One turning vector, and how many steps it has turned:
The counts run from 0 to 197.
[135 116 125 135 106 118 153 127 133 132 168  75 109 169 168 143 123 146
  88 104 166  51 147  80 120 105 137 126 161]
90
[159 127 144 108 115 157 106  89 172 141 129 162 170  98 168 144 139 101
 123 112 110 147 145  86  75 145  96 181  70]
170
[158  89 105 138  79 137 154 144 132 166 151 121 107 115 162  98 157  94
  89  98 130 156  95 131 111  71 124 196 124]
181
[144 170 136 114 116 111 135 143 149 119 154 139 119 145 188  94 132 113
 119 133 124  78 149  30 110  96  84 131  92]
66
[102  46 133 151 135 110 158 137  94 152 148 121 136 108 148 123 151 152
 121 122 155 116 169 124 106  83 106 153 112]
183
[119 105 140 122 109 105 143 114 118 114 105 127 142 139 176 150 138 103
  86 107 137 134 125  81 165 126 109 178  60]
194
[122 122 144 121 138 127 114 114 168  92 208 149 113 100 149 161 119 164
 186 148 122  69 140  96 184 111 127 115  98]
5
[111 129 130  94  95 109 118  84 136 149 162 157 132 117 145 148 154 130
 105 102  94 157 128  98 128 120  77 169  69]
196
[137 111 130 122  89 131 153 133 157 137 152 107 127 122 168 145 108  84
  88 124 192 104 161  85  93 117 158 149 140]
116
[112 107 103 101  85  84 136 113  91 143 135 146 114 123 121 123 164 143
  90  90 139 165 138 138 114  98  70 191  89]
189
[133 116 150 124 172 138 105 162 163 114 170 132  85 119 180 143 137  99
 133 166 132  86 113  97 137 114 166 117 150]
14
[185  73 133 103  79 156 132 148 166 139 184 133 150  99 158 133 142  72
 110 116 163 137 123 133 140 100 155 156 130]
174
[167 108 122 136 163 123 131 125 193 146 169 155 147 134 169 101 177 127
 155 125 131  67 151 101 104  97 102 113 104]
73
[158 134 124 125 105 116 142 115 153 103 174 110 110 163 193 112 121 140
 132 137 137  68 144  46 144  94 118  97 113]
65
[155  81 121 112  43 130 119 125 180 144 140 136 125  90 163  98 163 144
 116  89 185 154 130 131  99 113 152 156 153]
147
[184 143  89 117 113 120 120 165 155 118 176 121 120 137 182  95 163 103
 139 118 129  58 141 130 124 100 137 131 114]
72
[171  89  88 155 125 119 102 183 114 113 171 102  79 118 184 114 144 142
 137 142 157  83 116 125 138  69 135 148 186]
20
[123 100 127 146 121 123 137 129 115 131 175 133 111 116 166 130 175 117
 139 135 158  74 172 165  38 104 139 160 134]
80
[121 182 132 110  96 145 107 146 168  97 146 136  96 124 176 136 123  80
 148 155 113 116 111  61 156 119 103 132 110]
7
[162  62 151 117 147 123 142 148 152 149 152 148 144 127 153 129 169  89
  84 125 142 152 129  86  97 120 121 166 101]
176
[135 103  89 146 125 106 114 171  81 116 166 105  92 141 157 129 164 122
 105 168 139  74 137 132 124  87 121 148 152]
21
[142 166 141 123  82 144 103 136 145 134 133 127 120 128 179  93 134  78
 124 111 121 119 138  68  86 169 133 166 133]
110
[160 145 126 100 132 124 133 136 188  91 178 137 107 112 191 128 142 141
 138 140 143  63 128  87 131 102 142 116 109]
39
[185 133  98 151  89 146 143 124 141 117 179 113 138 143 163  89 132 166
  68 106 152  87 153 119 162  91 102 113 102]
97
[124 118 121 142  72 101 149 135 116 158 108 113 110 132 166 126 133 104
  89 106 131 151 107  74 163 122 120 169  91]
187
[121 178 146 118 104 118 115  92 127 131 153 155 119 135 171  92 145 134
 128 131 116 109 154  43 113  97  75 125  84]
67
[108 166 132 119  96 132 125 129 150 103 132 131  82 128 193 126 104 148
 142 124 116  73 132  33 156 105 125 140 104]
32
[129 137 131 119  77 102 117 115 123  97 166 143  84 116 137  88 138 167
 109 113 113 108 186 117  86  87  67 170 132]
61
[146 152 132 123 125 120 129 129 154  97 185 162 114  95 139 128 145 205
 169 117 125  71 132 110 143  97 112 152 104]
37
[149 110 114 145 123 109 156 126 103 164 168  95 130 126 155 127 163 143
 100  96 129 134 166 136 103  99  99 168  91]
157
[109 140 105 118  68 123 140 119 121 143 124 135 101 137 154 129 147  96
  97  91 113 152 137  94 137 121 106 170  73]
162
[141 132 106 114  98 121 144 126 131 163 147 135 146 139 149 105 158 131
  83  80 132 103 178 135 101 110 115 186  76]
131
[138 134 102 142  64 125 146 118 156 122 145 125 117 137 170  81 134 187
 102  67 136  98 161  99 156  99 109 114 133]
96
[145 171 131 115  80 150 118 148 165 139 129 140 110 156 185 110 178  68
 100  89 128 101 119  83 109 148 125 159  81]
136
[130 128  96 130  68  99 134 143  82 168 126 133 113 149 167 121 151 114
  80  65 143 152 114  85 115 106  90 181  96]
188
[ 63 128 140 161  98 115  86 175 105 121 134 136  79 106 146 146 111 166
 150 125 128  95 132  78  95  98 113 141 153]
24
[137 126 119  94  90 116 145 113 118 157 129 147 133 125 146 108 160 118
 103  85 120 138 152 118 124 114  67 180  58]
163
[110 135 142 124  83 130 114 137 111 113 153 103  91 141 155 140 102 127
 129 117 138  93 141  46 119 117 128 127 143]
58
[105 150 149 118  97 134  87 143 171 137 152 170  95 106 168 116 148 147
 182 130  83 105 126 109  78 112 102 147 143]
43
[142  99 152 105  82 123 102 108 168 141 183 144 103  77 145 128 164 142
 126 104 135 106 139 149  40 131 101 179 129]
113
[177  82  95 142  79 105 171 127 130 133 161  81 128 145 145 106 147 127
  82  90 160  95 142 110 126  65 124 153 143]
123
[158 106 172 117  99 147 137 109 163 135 145 133 159 115 148 143 125 111
 110  95 178  80 141  90 178 130 158 147  73]
167
[125 149 112 135  64 117 111 166 133 103 129 111  48 124 158 110 147 130
 142 129 130 116 100 131  79 114 131 168 146]
52
[126 139 146 138  78 151 139 124 179 158 114 162 132 127 154 116 127 127
 103  73 159  85 174  66 135 151 141 141  85]
134
[127 146 113 145  64 150 102 139 209 138 164 167  75  87 146  92 153 149
 175 117 127 109 113 131 119 132 114 138 137]
44
[ 80 125 146 138 107 132 103 155 149 138 132 110  95  84 169 154 142 144
 141 112 172  83 164  45  76 154 158 138 159]
83
[162 150 106 126  80 143 115 106 187 128 169 152  86 111 141  82 124 176
 166 111  88 109 131  92 121 115 109 133 114]
69
[106 164 146 140 105 157 111 133 195 155 132 164  89 105 161  94 135 131
 164 104 127  88 137  79 108 132 132 148 120]
76
[150 163 139 105  92 133  99 117 135 159 149 140 110 110 163 119 152  61
 118 116 138 114 147 110  42 126 117 174 126]
111
[170 128 111 134 109 146 123 138 155 108 174 146  90 127 178  99 148 131
 131 112 140  51 151 141 125 102 122 134 132]
71
[112 116 142 149 136 137 122 128 164 165 175 171 126 126 179 109 152 112
 151 110 117  53 156  75  94 119 112 129  97]
74
[117 100 138 137 142  99 146 116 107 162 150 144 134 149 168 107 154 144
  94 113 156  86 168  46 102 115  97 126 123]
125
[ 90 174 121 146  79 128  95 146  95 102 134 153  63 110 161 140 109 157
 145 106 110 100 108 100 175 121 104 150 104]
0
[144  99 141 120  97 128 126 142 189 148 176 123 163  87 155 131 141 147
 127  77 150 102 135 119 114 157 155 163 112]
140
[ 93  93 109 148  99 120 145 158 122 140 104 125  97 121 173 142 148 106
  92 106 162 150 115  80 173 125 144 158  89]
186
[116 142 144 133  93 102 115 127 132 167 138 127 122  98 155 101 112 145
 110 121 138 162 129  86  58 116 108 164 142]
119
[114  73 148 142 147 102 144 133 130 179 148 129 161 126 172 112 134 146
  97 120 156 131 142  62  89 104 125 160 100]
151
[ 94  90 151 131  99 118 150 140 145 192 125 158 136 101 151  96 118 172
  96 107 138 170 139  50  81 110 136 139 122]
152
[124 125 146 131 101 134 129 142 176 141 139 130 138  97 175 127 147 122
 159  92 160  77 132  96 107 168 178 132 110]
108
[104 108 113 120 111  97 115 135 122 115 167 109  84 139 146 134 168 137
 135 140 134 101 183 145  56  82  91 180 158]
54
[140 121  99 154  89 134  89 159 151 109 149 103  66  80 149 113 135 142
 166 130 142 118  91 132 124  77 145 174 173]
19
[122  97 150 144  88 144 126 134 154 181 118 142 131  79 163 128 125 114
 118  86 134 166  79  95 115 112 141 159 144]
179
[145 111 141  96  87 117 117  89 168 170 157 150 124  85 173 113 151 103
 122 116 123 176 128 101  67 145 133 169 120]
145
[107 146 125  88 108 130 108 108 164 144 157 168 121 127 171  94 133 176
 146 126  80  96 145  78 103 106  85 117 125]
68
[124 130 139 114  88 117 134 131 145 136 141 166 137 123 122 136 173 146
 132  66 123 123 134 157  96 136  88 191  53]
164
[ 87 102 141 133 103 110 123 105 137 156 124 137 143 131 178 101 118 170
 100  98 153 114 150  50 104 114 106 136 101]
126
[142 105 136 130 106 129 141 112 168 163 175 154 124  73 133 119 144 135
 161 112 138  98 168 153  92 131 127 185  82]
139
[136 152 105 144  78 166 116 135 183 139 122 169  80 124 164  71 139 163
 140  46 114 113 147  77 106 130 114 133 113]
102
[129 123 143 112  71  96 105 105 135 103 141 102  84 134 167 110 147 108
 119 102 148 101 138 130  51 103  96 188 153]
86
[ 72  98 143 164 162 106 111 161 117 137 138 139 101 131 149 169 139 163
 158 145 115  79 142  73  81  97 153 168 115]
23
[153 112 141 104  89 120 132  89 167 141 158 147 127 116 128  92 170 126
 128  99 143 108 144 145  69 158 105 187 105]
138
[194  78 135 100 160 141 138 148 171 155 166 119 173 132 175 118 172  84
  83 140 157 119 113 101  94 108 121 166 107]
175
[111  74 119 157  79 120 144 132 144 129 152 153 144 102 125 140 129 194
 120  86 124 100 134 139 171 139 143 189  69]
191
[127 141 140 130 143 120 131 121 118 123 179 162 139 124 143 151 133 188
 163 156 117  74 149 121 145 114  91 168  92]
4
[131 130 119 122  95 111 135 123 150 105 181 115 109 124 169 135 109 154
 126 129 156  51 160  77 171 100 136 117 126]
64
[151 155 122  93 102 134  93 131 140 102 162 144  87 136 153 124 138  81
 146 151  89 118 102  78 121 114 107 163 118]
8
[139 149  78 108 110 107 123 129  78  85 181 106 101 140 147 119 161 149
 129 128 132  81 150 129 109  70  84 148 126]
28
[135 173 144 113 166 121 116 134 160 118 148 165 107 130 189 116 136  99
 141 145 124  83 125  55  96  85 109 140  92]
41
[144 122  82 118  50 105 149 142 106 159 147 125  89 139 154  73 129 112
  57  56 132 161 104 123 134  98 119 175 107]
155
[161 124 117 128 138 134 131 167 164 112 173 131 110 100 174 142 143 117
 185 152 149  77 120  87 142 104 135 134 153]
13
[153  99 114 133 135 131 106 148 192 133 203 138  95  73 159 128 139 157
 170 143 127  83 110 116 144  99 178 131 148]
12
[126 115 135 148 123 101 130 125  91  88 182 113 111 134 140 145 137 165
 132 153 134  72 175 135 113  86  80 182  95]
29
[115 118 124 157  68 130 164 122 144 144 112 145 131 137 152 124 125 146
  76  87 150 100 138  49 150 157 143 154  77]
160
[114 120 149 137 171 109  92 163 139 150 183 139 109 134 182 128 159 123
 156 166 150  76 144  99  64 104 129 148 112]
48
[136 118 154 112  96 150 135 139 172 127 134 103 127 123 154 135 131  99
 121 108 181  97 122  65 121 142 144 154 109]
142
[143 106 150 111  52 129 107 128 187 152 140 154 133  52 132 139 143 122
 142  94 130 160 114 137 124 142 123 160 107]
172
[183 107 122 104  77 154 122 153 183 117 169 140 153  74 157 128 141 108
 123  93 155 153 121 152 145 127 163 175 123]
173
[116 129 115 115 138 124  75 154 154 144 161 163  69  93 155 115 151 156
 167 132  94 156 119 100  75  97 103 157 159]
17
[114 125 108 152 101 142 110 148 140 137 156 135  68  83 161 106 140 152
 156 137 111 125  90 121 125 116 141 163 188]
18
[128 127 131 112 167 131 108 160 146 130 155 120 104 132 176 132 154  84
 141 164 106 107 117  57 103  67 111 123 134]
15
[ 82 147 121 147  78 114 101 166 125 132 138 124  52  97 148 130  96 165
 134 113 125 120 100  76 127 103 126 156 157]
25
[ 81 108 155 160 116 102 120 135 143 138 161  96 101  89 129 149 134 176
 141 121 178  67 161  77  95 101 150 153 145]
56
[161 131 151 106 116 145 139 128 156 147 142 127 157 145 190 157 153  94
 103  97 155 129 126  70 133 156 113 172  53]
168
[114 172  87 128  70 112 113 153  91 102 143 139  80 127 152 114 131 128
 143 138 102 121 104 145 151 108  90 175 125]
1
[152 125 110 156 165 135  98 151 137 145 165 117 106 148 181 123 157 121
 139 142 154  71 132 117 105  89 149 134 144]
47
[115 138 149 145  92 150 122 139 149 151 141 131 131 105 174 128 138  96
 130  99 142  90 114  73  79 156 157 171 108]
109
[111 156 150 120  91  99 113 114 138 161 153 127 135 144 170 106 126 161
  86  97 116 133 157  57  90 101  77 133 134]
93
[106 116 123 148  69 101 106 131 138 163 116 107 124 103 157 108 132 157
 100  90 133 147 135  61 122 117 126 164 138]
153
[ 90 162 139 140 155 132 104 149 187 179 120 137 115 106 137 118 151 131
 164 118 100  77 171  73 102 136 136 144 115]
75
[135 136 103 125  42 107 124 116 147 133 169 143 118 109 146  74 118 187
 119 107 118 120 160  98 125 110  96 130 139]
95
[105 106 138 117 100 112 132 108 137 123 173  97 111 106 119 117 121 193
 130 114 151  86 156 132  91 102 127 162 154]
88
[135  91 150 138 103 142 152 128 131 132 113 120 149 129 163 154 126 120
  79 122 139  94 123  81 174 116 116 173  53]
193
[138  83 107 153  75 114 126 137 153 190 116 125  91  90 160 114 153 125
 108 103 151 171 115 119 127 106 123 176 129]
180
[114 160 138 134 100 162 128 121 167 143  97 133 134 165 173 142 140 106
  96  71 148  87 124  82 137 163 133 139  81]
135
[124  88 111 115 103 123 152 127  86 154 139 118 112 131 148 101 173 139
  88  73 160 146 155 144 135  87  75 162 100]
156
[141 156 132 114  87 102  83 112  90 112 165 126  86 154 140 110 140 134
 103 112 114 109 151 109  81  99  55 156 124]
60
[ 90 103 135 161 119 122 159 134 142 142 138 131 145 120 146 129 121 180
  99  60 163  91 161  77 146 125 128 153  74]
159
[107 109 152 141 170 114 102 152 131 152 158 132  97  95 160 115 147 144
 156 143 137 107 139  90  82 119 128 128 141]
49
[143 109 160 129  88 130 122 157 142 146 145  91 140 137 193 135 132 108
  90 112 155 116 146  47  74 109 127 143 133]
117
[135 113 119 142  93 129 128 114 169  93 167 136 120  90 154 127 117 191
 128 120 136  70 158  97 149 101 127 137 143]
63
[116 115 139 130  67  95 115 109 116 123 168 121 113 105 142 117 139 139
 111 117 131 115 177 144  61 104  87 180 137]
87
[128 130 176 106 108 117 111 116 165 167 135 112 134 115 173 121 141  81
 111 132 133 142 143  80  44 145 106 167 123]
144
[ 89  51 129 159 135  97 150 126 122 181 129 129 118 105 161 132 147 157
  94  87 162 127 141 111 109 108 118 162 108]
184
[156 155 111 111  92 153  98 165 152 131 137 113  92 110 153  99 171  79
 134 110 144 100 134 141  77 108 139 160 135]
78
[134 166  98 133  57 112 130 127 157 133 118 130  89 122 143  82 105 160
  89  75 126 125 137 102 133 126 106 145  95]
128
[ 95  86 102 140 169 102 104 151  93 127 126 144  98 119 166 126 139 144
 130 153 128  97 157  94  85  65 130 164 143]
22
[157 124 105 111 123 138 126 156 136 148 150 131 109 137 153  90 197 115
 139 108 132  64 164 158  89 120 114 162  85]
105
[ 92 117 127 138 125 108 127 132 130  98 193 121  94 132 151 155 144 191
 147 141 124  55 161 107 146 112 102 166 110]
30
[122  96  89 146  70 112 102 127 162 117 190  72 125  96 158 119 108 192
 105 118 153  85 160  85 112  90 125 152 144]
89
[ 94 117 145 136 122 140 127 150 173 142 156 114 129  94 150 136 132 145
 152  97 165  67 143  88  83 138 148 155 136]
82
[145 100 107 145  54 107 118 133 164 143 168 117 109 116 151  85 121 143
  77  84 180 102 125 117 133  75 126 154 155]
122
[101 132 144 124 131 123 122 113 163 168 150 164 121 138 157  97 137 155
 135 119 141  97 162  72  92 141 105 115  63]
100
[149 112 111 120 115 100 170 119 150 121 172 134 129 157 160  89 145 141
 119 115 137  69 161 111 125  89  91 129 110]
98
[147 133 132 112 132  78 103 112  99  85 186 139 135 134 152 147 174 144
 144 143 107  85 130 142 127  85  68 168  77]
3
[120 132 130 134  78 106 112 109 147 173 174 133  95  80 132  79 105 162
 127  94 140 161 148  88  77 120 113 164 144]
120
[137  76 120 141  82 116 139 109 115 131 146 104 160 125 138 167 114 164
 120  79 156 100 140 125 180 137 157 187  86]
192
[133 140 119 109  97 116 111 131  95  59 152 129  92 148 139 143 175 130
 125 129 110  71 134 162 151 107  72 191  98]
2
[163 117 110 121 154 125 144 113 173 159 177 143 145 117 159 100 179 129
 120 105 133  50 170 165  66 142 115 172 104]
106
[145 113 168 108 110 134 131 127 167 151 144 110 134 123 171 127 137  71
  98 131 158 124 134  48  91 149 128 170 115]
143
[147  89 126 150  96 126 110 127 176 152 155 122 127  68 147 126 133 146
 140 106 182 123 150 151  60 132 149 165 138]
114
[125 137 149 127 176 138  99 150 127 135 119 162  94 111 162 118 150 106
 166 174  99 116 113  78  61  90  86 147 151]
16
[140 129 160 137 119 143 109 145 165  80 159 136  81 109 172 172 116 134
 162 130 123  63 116  65 163 129 137 141 113]
6
[100  95 114 157 136  82 122 117 119 112 170 114 125 120 153 144 157 161
 124 122 145  94 155 122  80  94 116 173 141]
55
[110 142 138 149  99 140 116 127 201 145 117 178 132 134 150  72 133 158
 136 106 113 108 144  83 117 138 101 120  88]
101
[ 95 147 133 158  92 126 110 151 124 106 160  83 107 121 171 144 117 157
 158 128 159  65 147  57 116 142 136 157 161]
57
[128 116 128 132  89 112 143 124 157 135 150 124 158 111 153 152 129 169
 137 101 153  96 156 130 152 160 146 152  86]
166
[137 142 100 137  78 127 102 166  94 114 166  98  85 149 178 123 181 103
 119 128 157  93 124 147  68  93 116 180 155]
53
[113 101 151 139 105 154 104 133 160 162 139 168 132 101 166 120 137 125
 131 105 144 184 113  78  97 147 118 155 113]
178
[165  81 104 112  72 132 133 141 150 120 162  84 119 108 145 130 136 120
  87 109 180 128 125 131 132  94 135 149 166]
148
[118 168 138 111  69 110  98 136 137 101 140 118  78 134 167 131 123 117
  89 117 119  98 114  50 106 112 123 161 149]
59
[134  42 127 121 138 123 145 126 133 171 162 100 169 140 174 129 148 126
  82 134 174 125 166  93  84 107 124 155 117]
150
[120 129 127 135 147 126 145 133 138 152 157 160 149 165 184 105 140 137
 110 124 140  73 185  75 104  91 106 124 104]
99
[ 96 127 127 155  93 132 136 128 148 166 123 143 101 129 153  83 110 178
 108  74 127 144 131  59 119 135 118 122 117]
127
[ 96 169 100 164  66 131  98 152  99  98 144 122  46 128 169 119 131 145
 127 108 122 110 102 100 123 113 109 172 151]
26
[130 149 122  89  84 129 118 119 138 140 137 144 112 143 163 108 168  71
 116  93 118 134 134 136  89 144  93 181  78]
137
[137 128 112 150  52 133 131 118 167 134 167 109 114 108 146  80 112 181
  88  88 151 139 146  97  97  92 121 161 147]
121
[113  84 114 126  91 100 129 121 120 150 138 142 113 125 109 158 160 162
  85  98 148 129 138 125 136 119 101 212  94]
190
[130 165 141  94  83 133  98 138 116  90 141 107  95 148 184 142 133 117
 133 133 148 100 114  61 130 110 119 134 119]
33
